Turns, then the turns between two rows, first turn first; the first pair answered:
k415:
[ 22  -8  30 -10  30  11   2  26   7] |-> [ 25  10  35  14  23 -13   1  19  16]
[  1   1  23  17   6 -19   9   5  12] |-> [-16  -8  21  10  -1 -22   8   0   7]
[-26 -16  14  20 -15 -40  14 -13  18] |-> [-38 -39   9  -9 -13 -15  17 -11   3]
[ -3  22 -14  19  -5 -10   6 -16  -5] |-> [-19   9 -18   7 -12  -8   6 -17 -11]
k141:
[ -6 -28   8  -5  -3  15  23 -10 -12] |-> [-11 -24  -2 -15   8  16  18  -5 -18]
[38 -5 30  9 20 23 33 -5  5] |-> [ 14   7  -8 -26  54  16   3  11 -17]
[-19  25 -15  22  -3 -34   3 -28   1] |-> [ -9  20   2  34   0 -31  18 -26   5]
[-37 -12  -1 -25  -2 -11 -11  12  -8] |-> [-32 -15   8 -10 -34  -7  -8  -1   3]
k884:
[13 -6 18  8  5  1 -2 11  8] |-> [  7 -11  15   8  10   4  12   3   2]
[ 15   9 -12   5   0  15   2  -3  -4] |-> [  5   6 -14  -4  12  12   9  -2 -10]
[ 24   2  14 -17  40   5  10  10 -10] |-> [ 34  10  19  -9  22   0 -12  22   5]
k290:
[  6 -10  13  -8   1   2  -5  11   9] |-> [ 7 -4 12 -6  3 -3 -9 11  9]
[ -2  10  -9   3   2  -7   5 -17   0] |-> [  0   6 -10   4   1  -5  10 -21  -3]
[-17   0   2   2  15  -1   8 -15 -18] |-> [-17  -1   1  -3  17  -5   7 -15 -16]
k327:
[ -6  15  -9   5  33 -29   4   7  -8] |-> [ -4  14 -35 -11  20  -2  -7   3 -17]
[ -1  16   8  17  -3 -28 -19   9  14] |-> [ -9  14 -12  -4  -4 -17 -32  16   8]
[-16  13 -25  -3 -26 -11 -20  -3   5] |-> [ -5  11 -13  15 -33 -11  -8 -14   9]
[ 12  -1   5  -7  -6 -11  -7   9   4] |-> [ 12   0  -2 -11  -9  -7  -9   9   1]

Between the rows of a pair lie 2 to 3 turns.
[ 10  19  -2   7  16 -22 -10  23  -4] |-> [  9  19 -23   7 -13 -11 -19  14  -4]	k141 k327
[ 28  12 -15  -6   6  19 -29  15   2] |-> [  0   5 -39 -13  -2  25 -11 -14 -14]	k884 k884 k141
[-14  -1 -30   2 -14  22  13 -27 -15] |-> [-38  -1 -19 -13  15  -8   0  -7 -14]	k327 k327 k327
[  3 -30   0  -9  -2  23  21   5  -6] |-> [19  2 -9  6 35  2 11 18 -7]	k415 k415 k141
[  4   2  -3  16 -31  -1  -1  -6   9] |-> [ 3 -7 11 -5 26  5 16 12 -6]	k415 k141 k141
[  9   3  12  17 -13   7  11  -9  16] |-> [-12   2  -1  -8  33  -2   4   5  -4]	k415 k141 k141
[  7  22 -13  -1 -21  -5 -24  12   7] |-> [ 10  20   5  14 -17 -21 -15  13  14]	k327 k327
[ 21  19 -29  -2  -3  12   3  -3  -8] |-> [  9  19 -17  15   4  -9  21 -15  -8]	k415 k884 k327
[-19  -2 -22 -23 -19  12  -3 -11  -6] |-> [-15  -2  22  -1  22 -23  20  -2   4]	k327 k327 k141
[-16  18 -14   5  34 -26 -15  23   2] |-> [ 10   8   5  41 -32  -4   4  -6  26]	k141 k327 k141
[ 16 -12   5   8 -20  38  13 -10  -4] |-> [-20 -17 -13 -23 -10  27  -4  -1 -18]	k884 k141
[-14   1 -16 -20  19  20 -12  16   4] |-> [ 4  8  2  5 41 13 12  7  7]	k327 k327 k141
[ 26 -14   8  -2  10  32  37  -6   8] |-> [ 25  21  -6  -6  37  -1 -10  25  10]	k415 k141 k884
[ 26 -32   8 -32  -8  55   3  14   6] |-> [ 26  15 -34 -32   6  31 -38  26  -1]	k415 k141 k141
[-13  14 -24 -16  48  -6  -2  15 -11] |-> [ 20  36 -11  24  13 -18 -22  15  15]	k415 k415 k884
[-43 -24 -18 -10 -13 -22 -17 -20  -9] |-> [-23 -41  -6  -6 -27   8   8 -32  -7]	k327 k327 k415
[-18   4  -5   3 -19 -21 -27   2   0] |-> [-12 -29  11 -14 -23   8  -5   2  -1]	k141 k415 k415
[  2  31 -14  -5  13 -21 -41  26   7] |-> [ 10  -4  30  29 -40 -12  -5   1  30]	k141 k415 k141
[ -4  -1 -20  -5 -19   3   8 -22 -10] |-> [ 19   4   8  16   0  -1  25 -15   0]	k415 k415 k327
[ 13  20 -18  32  -8   0  13 -28  -1] |-> [ -5  16 -43  -3   0   6 -11 -14 -14]	k327 k327 k327
[ 41  25  -8  23 -32  34   0  -7  23] |-> [ -7  29  27  36 -10 -39  -4   3  33]	k415 k327
[ -4 -21  -8 -27   9  23   5   2 -12] |-> [ -3 -12 -22 -19   5  24   6  -4 -15]	k327 k141 k141
[  5  10   8  12  12 -13  11  -2   4] |-> [-14   3   2  -2  -7 -18  -9   4   9]	k415 k415 k884
[  0  15   1  14  -9 -20 -21   1  11] |-> [-19 -13  -5  -2  -8   8  14 -22 -10]	k884 k415 k415
